arr =
[[37 40 52 55 53 53 40 51]
 [34 36 56 62 58 59 32 52]
 [46 48 45 44 44 45 47 45]
 [35 42 52 58 53 55 37 49]
 [80 69 22  8 18 15 71 25]
 [27 24 68 76 70 71 20 58]
 [57 55 36 29 33 33 57 38]
 [34 39 54 60 55 56 37 51]
 [18 21 69 80 72 74 22 64]
 [63 58 34 27 31 31 57 34]
 [29 34 58 64 59 61 34 56]
 [14 20 67 75 70 72 27 68]
 [58 52 39 34 36 36 54 39]]
Rows and columns are counted from 0.
(0, 0): 37
(2, 6): 47
(12, 7): 39
(6, 6): 57
(6, 0): 57
(8, 0): 18
(4, 3): 8
(0, 1): 40
(8, 3): 80
(1, 2): 56
(1, 5): 59
(4, 7): 25
(5, 4): 70
(9, 1): 58
(12, 2): 39
(11, 7): 68
(6, 3): 29
(8, 2): 69
(11, 0): 14
(4, 0): 80
(7, 7): 51
(0, 2): 52
(7, 5): 56
(1, 3): 62
(4, 5): 15
(7, 3): 60
(10, 3): 64
(9, 4): 31
(2, 7): 45
(10, 4): 59
(3, 5): 55
(10, 6): 34
(1, 6): 32
(7, 2): 54

x = [1.23 0.76 1.72 3.64 5.09 5.06 3.93 3.13 3.55]
x[-9] -> 1.23
x[-5] -> 5.09
x[3] -> 3.64
x[1] -> 0.76
x[7] -> 3.13

m =
[[0.098, -0.037, -0.011, 0.088, 0.050, 0.175, 0.031, -0.121, -0.062, -0.061, -0.062, 0.094, -0.176, 0.104],
 [0.092, -0.018, -0.015, 0.085, 0.062, 0.148, 0.033, -0.118, -0.041, -0.099, -0.072, 0.093, -0.191, 0.106],
 [0.084, -0.016, -0.010, 0.070, 0.079, 0.142, 0.023, -0.123, -0.036, -0.107, -0.085, 0.071, -0.207, 0.104],
 [0.096, -0.015, -0.014, 0.067, 0.070, 0.148, 0.021, -0.122, -0.034, -0.094, -0.068, 0.071, -0.194, 0.095],
 [0.083, -0.003, -0.010, 0.068, 0.072, 0.131, 0.021, -0.123, -0.031, -0.116, -0.082, 0.075, -0.209, 0.102],
 [0.101, -0.027, -0.007, 0.088, 0.046, 0.167, 0.032, -0.113, -0.055, -0.051, -0.051, 0.088, -0.183, 0.095],
 [0.100, -0.026, -0.012, 0.087, 0.046, 0.161, 0.030, -0.125, -0.042, -0.076, -0.058, 0.082, -0.180, 0.094]]
m[0,0]: 0.098
m[6,0]: 0.100
m[3,12]: -0.194
m[3,7]: -0.122
m[4,1]: -0.003
m[0,4]: 0.050
m[3,8]: -0.034
m[2,1]: -0.016
m[5]: [0.101, -0.027, -0.007, 0.088, 0.046, 0.167, 0.032, -0.113, -0.055, -0.051, -0.051, 0.088, -0.183, 0.095]
m[0,6]: 0.031
m[3]: [0.096, -0.015, -0.014, 0.067, 0.070, 0.148, 0.021, -0.122, -0.034, -0.094, -0.068, 0.071, -0.194, 0.095]
m[:, 9]: [-0.061, -0.099, -0.107, -0.094, -0.116, -0.051, -0.076]
m[:, 5]: [0.175, 0.148, 0.142, 0.148, 0.131, 0.167, 0.161]
m[3,1]: -0.015
m[6,4]: 0.046
m[0,12]: -0.176
m[3,0]: 0.096
m[3,13]: 0.095
m[3,4]: 0.070
m[6,9]: -0.076
m[1,0]: 0.092
m[6,11]: 0.082
m[3,3]: 0.067
m[4,9]: -0.116
m[2,0]: 0.084
m[0,9]: -0.061
m[5,2]: -0.007
m[2]: [0.084, -0.016, -0.010, 0.070, 0.079, 0.142, 0.023, -0.123, -0.036, -0.107, -0.085, 0.071, -0.207, 0.104]
m[6,2]: -0.012
m[:, 11]: [0.094, 0.093, 0.071, 0.071, 0.075, 0.088, 0.082]
m[6,7]: -0.125
m[6,12]: -0.180
m[4,3]: 0.068
m[2,4]: 0.079
m[6,5]: 0.161

data =
[[ 0.13  0.19  0.23 -0.12]
 [-1.92  1.78 -3.05  1.63]
 [-1.34 -0.97  0.26 -0.61]
 [-0.09 -0.06 -0.15 -0.09]
 [ 0.38 -4.51 -1.66  1.59]
 [-0.37  0.45 -1.85 -0.87]
 [-0.29  0.35 -0.16 -0.08]
 [-3.27 -5.24 -1.76 -4.10]
 [-0.12  0.53  0.04 -0.24]
 [ 2.99  1.50  1.33  2.54]
 [-0.39 -0.25 -0.11 -0.06]
 [-3.55  6.90 -3.01  3.70]
 [-0.79 -0.67 -0.40 -1.56]
 [ 0.22 -1.77  2.54  1.09]
 [-1.07 -0.15  0.18 -0.07]]
data[-15,-4]: 0.13
data[11,-3]: 6.90
data[-12,3]: -0.09
data[-13,3]: -0.61
data[2,-2]: 0.26
data[8]: [-0.12, 0.53, 0.04, -0.24]
data[-2,-4]: 0.22
data[-1,-2]: 0.18
data[-11,2]: -1.66
data[-15,3]: -0.12
data[-6]: [2.99, 1.50, 1.33, 2.54]
data[:, -4]: [0.13, -1.92, -1.34, -0.09, 0.38, -0.37, -0.29, -3.27, -0.12, 2.99, -0.39, -3.55, -0.79, 0.22, -1.07]
data[-9,-3]: 0.35
data[4,-3]: -4.51
data[-11,-1]: 1.59
data[6]: [-0.29, 0.35, -0.16, -0.08]
data[-5,1]: -0.25
data[-6,3]: 2.54
data[1]: [-1.92, 1.78, -3.05, 1.63]
data[-3]: [-0.79, -0.67, -0.40, -1.56]
data[-8,0]: -3.27
data[:, 3]: [-0.12, 1.63, -0.61, -0.09, 1.59, -0.87, -0.08, -4.10, -0.24, 2.54, -0.06, 3.70, -1.56, 1.09, -0.07]
data[8,-2]: 0.04
data[12,-1]: -1.56
data[-8,2]: -1.76
data[-5,3]: -0.06
data[-3,0]: -0.79
data[-14,3]: 1.63
data[:, -3]: [0.19, 1.78, -0.97, -0.06, -4.51, 0.45, 0.35, -5.24, 0.53, 1.50, -0.25, 6.90, -0.67, -1.77, -0.15]
data[-7,-4]: -0.12

M =
[[53 49 56 51 23 27 46 74 45]
 [51 43 56 51 45 47 46 41 45]
 [43 49 56 51 46 49 46 27 45]
 [53 49 56 51 23 15 46 74 45]
 [54 49 56 51 20 47 46 77 81]
 [67 49 56 51 22 47 46 82 86]]
M[0, 0]: 53
M[4, 1]: 49
M[0, 3]: 51
M[3, 6]: 46
M[5, 3]: 51
M[4, 5]: 47
M[0, 6]: 46
M[5]: [67, 49, 56, 51, 22, 47, 46, 82, 86]
M[:, 7]: [74, 41, 27, 74, 77, 82]
M[2, 8]: 45
M[1, 4]: 45
M[0, 5]: 27
M[1]: [51, 43, 56, 51, 45, 47, 46, 41, 45]
M[2, 5]: 49
M[2, 7]: 27
M[4, 8]: 81
M[3, 0]: 53
